128 stands for zero in the data rows.
What is the hidden score of each row? Scores go from 0 to 40, and 20 is about the middle. The score is a weighted sum of the row's numbers plus the product of two more (or one squared), each taken from its middle value.
[115 111 121 114 118 127 134 141 158 166 177 183 180 205 209 208 217 218
 206 210 204 198 189 194]: 31
[109 123 120 112 120 116 133 145 161 174 176 180 188 195 210 191 207 222
 220 206 206 201 195 188]: 31
[118 123 117 108 111 131 135 143 162 176 178 188 188 190 206 209 203 209
 223 206 199 196 200 195]: 26
[114 118 119 117 113 122 125 149 155 174 167 180 185 191 196 193 212 217
 223 207 196 199 191 193]: 30
[122 108 120 128 119 124 131 147 156 166 167 175 186 196 197 212 216 209
 214 208 197 193 190 202]: 29
[121 127 118 118 106 117 125 145 155 167 181 177 185 199 202 200 216 223
 219 216 196 199 194 187]: 30
[117 121 125 127 115 121 130 153 153 164 180 183 186 191 207 213 216 211
 215 208 201 197 194 204]: 27
[125 123 124 122 120 119 123 153 157 176 175 172 189 187 200 206 207 209
 218 207 200 200 199 197]: 28
[115 115 118 119 123 126 144 150 158 169 172 177 194 190 211 204 204 207
 211 212 199 195 191 198]: 27
[124 119 116 122 121 110 140 157 161 163 173 203 182 193 196 204 202 212
 215 209 202 197 196 193]: 26
[113 123 123 121 119 129 126 151 170 174 177 191 178 203 209 218 223 213
 213 199 194 194 207 191]: 35
[121 107 101 107 117 104 126 139 156 154 170 180 195 179 204 199 216 217
 214 203 196 196 192 187]: 27
[ 83  78  70  73  84  81 113 118 129 146 150 182 185 175 200 197 197 199
 198 197 197 189 187 187]: 23
[106 106  94  90 110 105  72 113 132 136 149 148 173 181 180 193 201 199
 206 198 194 184 183 187]: 11
[107 122 119 112 131 129 110  80 110 119 130 155 161 159 171 179 195 193
 193 187 189 174 177 178]: 24
[131 133 127 136 143 137 127 118  80 105 121 142 153 160 170 176 188 186
 189 183 186 166 170 165]: 12
[137 140 153 159 156 154 150 137 112  78 109 124 144 143 156 167 176 185
 169 172 169 162 149 147]: 28
[137 149 157 167 162 166 152 138 126 120  85 107 123 138 146 162 175 172
 173 170 158 148 145 148]: 37
[139 136 154 172 166 167 156 163 138 129 114  81  92 133 141 143 154 167
 166 154 151 144 139 123]: 28
[142 143 161 159 169 189 164 169 168 142 129 111  90 116 132 132 151 163
 156 151 135 133 121 106]: 30
[140 145 158 166 191 190 189 183 174 163 136 123 111  67 106 126 145 154
 152 139 133 118  87 101]: 31
[149 134 154 164 176 193 195 198 165 153 158 135 122  98  80  97 117 127
 133 129 113  94 105  97]: 15
[136 149 152 173 177 185 180 189 173 162 167 158 151 128 106  76 106 120
 116 114  83  77  92  97]: 19
[139 138 157 160 187 188 189 195 184 186 179 161 145 141 135 107  81 105
 108  75  94  78 113 108]: 18
[146 151 160 176 176 193 198 189 196 181 185 171 159 145 147 125 103  72
  75  89  92  77 109 111]: 25
[150 137 151 168 174 192 188 191 188 190 181 171 163 148 134 129 113  73
  73  91  88  78 108 102]: 24
[142 142 156 167 178 199 186 194 184 187 181 174 170 152 143 126 110  78
  92  89  90  82 101 102]: 21
[140 142 149 169 175 190 191 180 185 190 184 165 150 146 132 114  89  86
  82  93  86  90  98 111]: 14
[128 133 144 150 162 181 176 185 176 175 166 154 140 132 116 106  87  89
  88  88  85  83 110  98]: 18
[111 106 136 147 158 168 164 170 170 170 162 140 132 106 100  92  81  97
  82  84  92  81 103 101]: 26
[ 75  91 110 138 148 155 166 161 152 160 148 141 114 101  77  89  80  77
  85  88  81  86  99 107]: 12
[ 95  98  92 118 130 147 159 150 161 148 148 119  93  85  90  83  75  81
  87  93 102  86 111  98]: 15
[116 124  91  96 121 136 140 141 148 130 128  88  80  84  86  85  91  85
  81  83  89  88 115 101]: 2
[131 125 118 101  91 120 131 124 125 122 104  90  94  81  73  82  77  86
  85  87  93  82 108 118]: 21
[136 138 117 119  88  91 101 106 107  96  86  92  86  81  76  87  78  84
  84  84  88  85 108  98]: 25
[162 148 145 143 121  87  86  87  90  78 114  99 120 103  93  94  94 102
 103 103 106  99  88  84]: 36
[164 154 162 147 132 114 125 107 103 117  92 103 117  94  98 107  97  94
 101 106 112  98  88  81]: 15
[181 179 161 156 135 141 122 145 134 139 125  83 101  94 109 103 109  92
 112 100 104 111  94  86]: 18
[178 168 167 173 157 149 144 144 150 142 130 119  86  71  70  73  62  86
 103 110 116 100  95  93]: 12
[191 176 171 176 160 151 145 153 155 125 119 102 101 110 111 102 113  93
 115  98 112  99  89  88]: 24
[184 187 168 158 164 149 151 147 141 123  96  96 106 110 127 123 127 103
  91 100 107  92  91  92]: 28
[180 184 176 175 165 149 146 143 123  90  92 111 123 137 141 143 133 134
 116  86  81  92  91  81]: 25
[181 187 167 160 148 153 134 127  92  91 112 128 140 140 131 133 136 130
 121  89  97  89 103 100]: 13
[172 178 171 149 131 140 124 101  96 115 139 137 145 138 135 140 142 127
 126  97 105  89  96  88]: 5
[173 171 157 145 129 119  99 100 130 129 142 139 147 131 138 140 127 121
 113  95  96  97  95  99]: 26
[157 160 139 134 109 102  92 111 137 154 140 138 141 144 143 147 137 127
 112  85 100  97 104  97]: 27
[151 141 130 120 105  82 104 136 127 155 141 139 136 128 143 133 135 132
 123  80 103  93 102  92]: 21
[142 132 124 110  94  99  83 109 125 134 127 123 112 121 115 116 116 121
  78 101  99  89 104 102]: 28
[150 125 118  92 103 119 119  84 103 122 117 115 105 127 129 121 107  92
  90  92 101 103 100  86]: 13
[116 120  80  97 122 136 123 116  85  97 117 118 122 106 107 116 104  90
  89 105 103  84 103  96]: 6
[102  91  95 124 136 155 152 140 107  70 101 109 131 117 123 120 108  93
  92 112 102  90 103  99]: 15
[ 97  87 122 132 154 163 152 141 133 115  90 100 120 105 119 111 115  98
  94  97  94  93  94 104]: 18
[111 117 135 137 166 164 170 166 150 129 119  95 107 112 108 117 107  92
  99  98 109  85 101  99]: 21
[129 141 133 167 178 185 176 165 153 145 129 103  96  99 117 127 104  98
  92  97  95  84  92  90]: 17
[146 143 152 184 176 188 185 166 164 166 133 130 111  79  98 114 111  95
  87  84 100 101 101  98]: 20
[151 156 166 176 178 191 201 192 182 174 157 128 138 116  84 102 114 101
  90 107 109  91  96  89]: 27
[165 168 177 175 189 195 202 199 183 175 165 150 138 128 114  82 115 104
  92  96 103  92  91 100]: 24
[171 172 178 198 206 205 208 199 188 190 165 168 160 137 124 114  87  82
  93  96 104  87 105 103]: 19
[185 180 189 203 211 224 211 200 204 190 178 177 169 148 140 127 119 104
  98  98 101  93  95  96]: 22
[169 184 183 195 212 219 215 211 188 193 178 170 171 152 147 132 105 101
  93 109 107  96  96  94]: 19
[144 142 113 116  86  77  73  67  73  72  72 102 123 135 155 163 158 157
 151 169 177 185 196 210]: 27
[145 140 122 116 103  82  73  69  93  82  74  98 137 127 156 168 157 152
 162 170 175 179 187 189]: 25
[135 140 135 111  84  78  72  72  65  86  74 108 121 134 147 160 163 150
 156 165 178 184 186 194]: 25
[143 137 120 124  86  83  70  67  77  76  77  77 118 133 144 151 153 155
 153 177 169 181 192 196]: 26
[135 146 135 116  83  68  83  85  82  71  78  73  80 117 121 140 144 141
 148 158 174 174 184 182]: 32
[142 147 122 111  87  73  79  77  76  66  82  66  75  80 114 119 124 134
 136 153 155 177 173 189]: 17
[144 133 120  95  90 103 101 101 103  94 103  98  91  69  86 108 121 114
 122 143 159 165 171 161]: 13
[110 119 102  80 101 119 121 116 110 138 128 123 108  66  70  76 100  99
 109 126 135 156 165 163]: 7
[ 94  94  85 122 138 133 133 137 141 138 126 137 111  74  66  63  79  83
  80 111 137 138 149 155]: 5
[ 71  63 106 123 132 152 142 145 145 137 136 116 102  88  88  73 101 107
 108  87 109 130 136 141]: 12
[ 69  64 103 127 145 148 144 155 140 146 124 106  72 109 104  94  96 128
 121 112  88 111 139 135]: 6
[ 74  68 101 125 136 150 144 136 145 122 100  89 113 125 111  94  86 121
 123 114 110  85 109 127]: 13
[ 76  78 108 121 146 153 160 131 142 111  83 109 126 136 116  90  84 110
 121 128 128 109  85  95]: 18
[ 73  68 104 127 132 145 136 134 109  81 113 128 127 126 120 108  89 114
 117 123 129 130 103  84]: 18
[ 75  65 102 123 131 149 126 112  92 118 130 131 128 134 111 100  94 108
 120 130 126 131 125 114]: 7
[ 79  66 102 125 119 128 107  80 104 124 140 128 127 134 114  98  94 113
 113 128 127 135 125 121]: 10
[ 73  58 112 113 121 106  82 107 126 135 134 132 130 135 119  96  97 121
 130 118 123 130 115 120]: 23
[ 71  79  99  82  91  89 113 132 130 136 146 135 131 121 108  99  96 114
 127 127 117 131 126 123]: 21
[ 75  75  81  71  78 115 132 126 131 124 132 126 130 116 109  70 107 117
 128 135 138 135 139 135]: 27
[109 108 116  88  75 107 131 124 136 131 132 117 135 134 103  83  96 124
 129 129 127 134 130 130]: 27
[126 118 132 116  91  98 118 130 130 119 115 107 128 129 106  82  91 123
 127 132 142 130 130 129]: 30
[133 141 131 122 103  96  90 121 130 120 131 134 128 122 124  75 108 123
 132 131 132 140 130 134]: 22
[150 150 150 142 131 116  98 107 124 131 136 123 134 128 108  63 110 111
 131 124 134 128 132 131]: 17
[174 158 171 154 153 130 124  97  96 127 134 132 119 127 117  76 105 115
 124 131 130 135 132 127]: 2
[180 179 171 165 161 157 144 114 105 102 120 127 131 131 110  69 102 118
 135 134 129 132 134 142]: 11
[177 175 173 161 168 156 145 131 103 101 100 135 129 118 107  75 109 116
 135 132 124 129 132 126]: 15
[193 179 170 180 183 154 154 147 136 115  95  94 110 124 107  76 104 126
 140 119  96 114 119 108]: 7
[201 192 190 190 181 174 177 154 144 134 119  90  96 123 112  66 106 119
 117 100  78  80  82  79]: 22
[194 190 198 201 183 179 181 168 155 152 151 118  90 100  98  65 112  99
  97  92 108 113 111 106]: 17
[197 201 193 211 199 185 182 164 158 157 151 135 118  93  83  88  76  78
  88 116 134 125 129 116]: 17
[199 209 208 203 200 183 177 177 161 161 139 143 103  95  85 102  97 105
 117 135 134 135 141 139]: 12
[208 199 202 208 187 182 183 174 171 157 137 131 113  92  97 116 119 119
 132 147 161 143 149 150]: 17
[200 184 193 195 196 184 181 160 160 146 130 114  88  94 120 127 135 137
 140 158 164 161 162 165]: 18
[197 191 192 180 176 171 163 157 145 129 111  88  93 119 132 142 153 143
 145 167 162 165 160 161]: 27
[190 177 195 173 167 161 153 148 121 108  88 108 110 137 144 148 159 160
 160 174 181 184 181 170]: 29
[182 186 181 174 168 161 144 125 114  83 105  98 124 139 144 151 158 167
 164 173 179 189 185 184]: 25
[172 175 164 165 147 144 133 122  97  88 105 108 111 131 138 160 173 171
 173 182 188 191 197 198]: 19
[161 154 160 160 145 131 119  97 108  98 103 106 119 131 137 154 162 167
 174 187 193 186 182 186]: 28
[141 143 144 144 146 123  88 106  99 105  96 104 129 138 149 160 166 161
 174 184 186 190 190 183]: 18
[153 138 148 139 132 111  84  88  84  83  84  97 104 122 129 146 144 164
 167 180 174 189 180 188]: 19
[135 131 138 123 110  87  97 116 108 122 112 111  91  98 124 132 143 147
 161 166 172 178 166 182]: 12
[120 133 127 107  77 115 131 142 139 122 129 118 114  86  97 112 139 141
 157 160 160 171 166 169]: 17
[ 97 104 100  77 103 130 136 134 142 133 143 138 128 111  97 104 118 127
 147 157 160 152 157 154]: 18
[ 77  88  81 101 118 142 167 159 149 151 158 153 145 132 121  83  95 120
 121 143 159 148 156 140]: 19
[109 103 106 128 146 159 156 170 168 159 177 175 147 134 134 121  91  93
 124 135 130 139 143 142]: 6
[121 118 123 142 142 159 165 168 173 176 167 171 161 159 143 123 119  94
 100 118 128 119 126 123]: 32
[129 142 135 148 168 174 169 172 177 174 175 178 159 154 148 142 133 114
 101  90 112 113 113 108]: 16
[141 154 151 166 168 184 174 172 172 176 176 169 165 152 156 152 137 136
 121  97  92  91  91  79]: 22
[159 164 161 161 171 158 181 165 163 166 167 167 158 145 142 157 147 145
 132 120 104 109 105 100]: 22
[153 158 171 151 159 176 159 168 165 150 166 167 145 140 141 140 138 136
 117 114 112 108 103  97]: 21
[146 146 140 143 151 143 143 152 157 152 159 156 146 131 119 123 129 131
 131 111 104 114 114 101]: 16
[122 141 133 135 138 145 126 146 138 141 135 140 120 110 103 107 107 103
 113 113 112 106 106 105]: 19
[110 117 119 114 119 131 125 129 117 126 123 131 113  78  94  85  79  77
  73  94  94  90  93  93]: 7
[104 103 102 107 110 106 104 102 102  97 116 110  73  98 105 103 103  99
 108 100 105 104 101  96]: 12
[ 73  81  88  78  83  98  92  92  83  84  84  95 106 127 118 123 121 122
 129 128 126 122 117 114]: 23
[115 111 104 115 122 106 119 114 113  98 107 110 137 127 142 134 135 126
 140 137 134 136 136 143]: 14
[127 140 127 132 132 130 135 126 119 128 125 132 143 161 145 155 147 139
 135 138 145 141 155 145]: 22
[135 141 138 142 138 138 138 142 133 146 149 138 158 160 155 158 162 152
 158 154 153 162 151 153]: 19
[152 154 151 159 155 159 156 157 151 150 164 153 158 165 155 162 161 168
 169 169 170 163 162 168]: 22
[154 153 156 161 170 161 152 171 159 161 156 158 159 176 167 177 161 171
 164 168 175 164 156 163]: 25
[181 181 187 182 187 187 193 183 179 181 175 192 208 204 209 215 222 223
 222 221 210 216 197 197]: 28
[176 186 185 181 187 186 189 188 195 194 195 199 194 210 220 214 218 217
 219 216 208 205 201 203]: 30
[177 183 185 177 195 200 186 195 191 181 185 191 202 209 220 234 219 218
 216 222 216 209 202 200]: 31
[190 183 194 184 197 197 193 190 182 203 188 200 207 210 210 209 226 219
 217 215 209 212 209 200]: 28
[186 183 180 183 178 190 178 191 182 186 192 202 199 212 217 220 219 222
 220 220 203 211 202 200]: 27
[184 190 184 187 184 183 200 202 193 181 199 197 199 201 216 219 212 221
 229 209 217 198 209 190]: 31
[191 174 187 179 189 190 195 185 203 191 190 193 206 215 213 230 230 218
 219 218 216 207 200 190]: 34
[183 183 190 184 185 188 191 189 193 193 180 203 211 207 217 217 226 225
 221 209 218 208 207 194]: 35
[182 163 172 179 175 181 184 172 174 178 179 183 197 204 209 209 219 210
 202 210 196 203 201 187]: 29
[162 170 163 168 164 179 170 173 168 173 168 185 182 197 197 203 203 195
 214 206 198 188 187 185]: 34
[148 155 143 153 155 158 152 155 157 160 164 177 185 183 188 196 208 199
 192 197 189 182 188 172]: 29
[142 141 145 137 148 136 147 161 140 145 157 153 178 172 187 198 212 191
 188 188 180 168 174 160]: 29
[129 130 130 133 136 145 147 140 131 130 136 158 162 165 174 181 183 190
 185 181 172 175 166 160]: 23
[102 114 126 118 123 119 127 124 120 127 130 147 156 143 164 175 185 168
 179 179 177 166 157 135]: 28
[ 97  95  99 101 109 104 100  84 109 101 105 135 143 152 163 164 176 179
 176 168 159 163 141 127]: 22
[ 84  94  92  89  98  95  99  88  86  86  72  98 125 139 159 172 157 170
 169 162 156 146 135 112]: 27
[105 111 113 115 110 114 122 123 110 118 109  70 115 131 134 141 145 150
 157 153 148 146 117 104]: 24
[119 122 135 140 131 132 137 127 130 132 130 116  64 102 132 145 148 145
 150 149 140 118 103  83]: 17
[132 131 141 141 151 145 144 138 137 150 139 117 110  70 110 129 135 140
 135 136 120 103  87 120]: 24
[150 147 164 149 150 163 152 147 156 156 147 140 122 111  62 117 122 116
 120 123 103  94 108 116]: 23
[162 156 156 172 163 162 161 164 166 155 172 146 139 126 118  65 105 117
 111 105 103 113 111 112]: 15
[156 175 180 171 167 180 179 176 172 174 157 162 155 146 118 113  73  78
  86  86 112 111 113 107]: 24
[184 174 178 186 188 193 185 189 166 195 178 175 174 145 145 132 112 100
  96  89 111 118 109 101]: 10
[187 191 184 190 180 201 200 204 190 186 189 177 174 159 149 134 121 121
  91  98 103 114 113 107]: 23
[175 185 185 188 182 185 181 200 187 192 187 177 187 173 158 150 141 120
  91  91 112 109 107 105]: 28
[181 185 182 184 182 198 190 194 195 184 187 183 180 166 159 143 128 117
 103  89 119 123 111 110]: 23
[183 181 184 194 183 193 195 186 185 166 187 173 181 166 156 142 123 107
 103  93 111 116 121 106]: 22
[175 182 187 194 200 187 184 198 181 187 190 175 180 174 160 148 135 106
  95 101 110 113 110 100]: 19
[182 177 186 187 199 189 185 189 187 188 201 181 188 167 149 136 131 105
  97  91 113 111 118 105]: 18
[180 189 184 197 187 186 188 194 185 189 178 180 179 161 166 140 125 116
  94  93 112 114 121 116]: 25
[178 175 187 181 179 175 194 172 173 179 181 180 165 165 143 131 116 107
  95 119 109 116 114 109]: 19
[169 165 164 170 170 166 169 176 170 183 180 164 157 153 132 109  97  87
 112 113 123 109 113 115]: 15
[165 151 153 149 164 159 162 170 161 154 159 163 146 135 103 106  86 113
 115 106 115 119 107 116]: 11
[143 140 151 142 146 155 158 156 152 153 157 157 138 121  91  83 111 118
 108 103 103 115 107 105]: 16
[131 136 146 136 146 141 143 147 135 147 139 138 137 108  65 102  99 103
 104 100 107 109 106 109]: 18
[130 123 119 115 121 123 127 128 129 117 131 127 126 102  82  93  96  88
  87  93  91  90  90  84]: 15
[104  95  95 105 103 100 112 106 100 109 125 127 119 101  94  84  95  90
  94  89  98  97  97  89]: 10
[ 72  78  78  77  79  77  82  80  76  78  98  84  89  97  95 101  98  93
  99  98 100 103 108  89]: 14
[101 115 101 122 106 108 116 121 108 116 103  99 111 104  88  77  79  95
  89  90  92 108 108  97]: 14
[125 129 135 127 125 142 130 140 127 127 126 112 113 119  92  88 110 101
  96  93  94 104  94  98]: 22
[136 138 139 134 140 141 147 145 148 140 133 132 141 117  95  92 120 119
 104  88  91  95 102 100]: 19
[147 136 140 160 157 151 153 162 160 156 147 153 144 114  89  96 107 119
 119  90  99  95  92  81]: 18
[141 138 137 159 167 172 165 155 153 157 160 157 134 121  95  95 114 126
 126 122 103  83  84  76]: 14
[134 136 136 146 157 170 165 170 168 175 161 155 136 118  95  89 115 127
 122 128  94  97 108 112]: 18
[143 141 139 146 161 175 164 169 168 167 159 143 134 120  85  87 104 131
 124 118 107 107 125 116]: 12
[139 135 133 146 168 157 180 171 164 160 163 144 143 113 106  90 108 130
 122 124 103  98 120 138]: 14
[134 127 130 123 145 163 151 164 166 164 142 137 131 104  84 113 125 141
 131 122  94 105 109 126]: 15
[121 102 116 132 143 148 134 149 142 149 131 115 106  96 106 125 144 137
 134 115 107  93 118 131]: 18
[ 90  84  73 115 124 132 137 141 138 131 115  94  85 117 132 137 146 148
 126 103  97 105 129 132]: 2
[ 93  93  98  70 111 123 133 132 130 126 120  95  93 129 140 139 140 130
 123 111  89 121 118 130]: 8
[102 109 104  87  74 113 124 128 126 121 121  94  96 111 131 125 137 126
 109  94 102 126 135 140]: 29
[103 104 107  86  75  71 113 138 127 127 124  87  89 123 138 139 129 128
 117 104 103 115 132 148]: 28
[102 102  91  92  66  70  71 114 125 132 105  88  93 121 147 133 140 124
 108  92  98 138 128 141]: 23
[101 108 104  80  68  78  73  79 112 125 117 100 104 115 142 135 131 130
 115  93 111 116 143 135]: 28
[105 106 108  76  71  77  75  59  83 116 119  90 102 126 132 134 133 134
 112  97 108 113 123 144]: 22
[ 96 110  97  78  78  68  77  71  81  68  86  78  95 117 125 134 139 125
 117  89 105 111 137 140]: 20
[104 103 100  81  68  70  72  67  74  78  59  64  71 112 124 138 128 138
 107  99 105 118 126 143]: 26
[ 97 106 106  83  74  75  75  64  76  83  71  70  69  70 110 113 129 114
 116  87  99 119 128 152]: 16
[101 107 100  76  68  71  71  77  66  72  60  74  74  79  61 107 122 132
 119  98 107 116 128 159]: 19
[ 86 101  87  88 107  91  92  98 100 101  98  95  86  87  93  87 108 104
 116  94 106 120 142 147]: 3
[104 109 115 126 119 114 116 120 118 110 120 113  78 102 109 128 131 139
 131 121 115  85 111 128]: 25
[109 110 119 103 123 106 105 127 117 109 116 125  84 108 124 133 127 129
 120 120 114  87 114 122]: 23
[111 117 111 108 122 112 119 125 122 110 111 111  90 105 105 130 138 141
 130 122 120  77 114 120]: 30
[124 125 118 112 119 123 120 117 117 118 124 126  92 112 127 130 128 118
 129 114 109  87 105 123]: 10
[114 112 121 105 107 109 120 114 116 113  99 113  83 103 111 146 126 131
 115 123 106  85 108 119]: 22
[108 119 115 112 110 121 121 112 115 107 117 113  78  96 112 138 136 137
 129 124 114  94 108 122]: 17
[107 121 110 120 125 120 120 116 112 114 120 106  79 110 116 132 129 135
 134 121 107  83 108 122]: 20
[111 118 125 120 113 114 120 122 120 122 114 111  94 100 115 132 132 130
 133 131 117  92 108 120]: 21
[106 105 116 122 109 126 114 121 121 129 121 111  93 106 114 141 133 135
 129 119 109  88 110 129]: 22
[115 103 125 119 117 131 122 108 111 112 118 118  98 110 121 128 131 128
 120 131 109  85 107 131]: 12
[105 101 109 104 112 109 108 119 110 104 120 102  75 110 118 138 134 132
 126 126 113  92 102 122]: 21
[ 72  81  78  74  80  70  73  68  72  71  69  71 106 123 145 147 137 136
 134 123 120  84  99 118]: 29
[111 102 108 103 108  96 117 113 111 105 104  70 107 119 135 146 135 132
 125 116 111  86 113 135]: 35
[114 102 109 112 112 119 127 109 119 125 117  90  94 112 127 128 119 133
 114 123  91 114 114 130]: 16
[118 112 108 126 121 109 118 114 125 119 117  84 103 109 105 112 109 117
  99  82 100 119 126 140]: 9
[117 112 107 129 124 122 123 118 128 106 113  89  74  72  75  71  73  71
  94 115 107  98 111 123]: 14
[114 104 113 108 129 118 126 113 117 116  90  98 109 103 104  98  99 105
 112 128 121 110  98 115]: 16
[ 98 112 110 113 119 121 125 114 113 101  96 130 126 114 112 123 115 122
 128 126 128 118  94  93]: 21
[111 112 115 122 112 125 121 114 112  99  96 124 127 124 117 132 126 122
 120 133 136 127  91 103]: 24
[115 111 117 116 116 120 117 115 112 106  99 119 122 120 119 119 125 128
 134 139 123 119 101 104]: 21
[107 107 103 117 118 124 118 116 112  94 101 126 124 127 130 126 120 120
 123 137 137 120  94 104]: 21
[105 118 106 111 122 121 120 116 108  96  87 121 137 121 129 116 121 123
 129 132 132 130  94  99]: 20
[102 114 104 111 112 104 122 113 115  86  97 120 126 131 122 126 113 122
 136 126 134 121  90  99]: 23
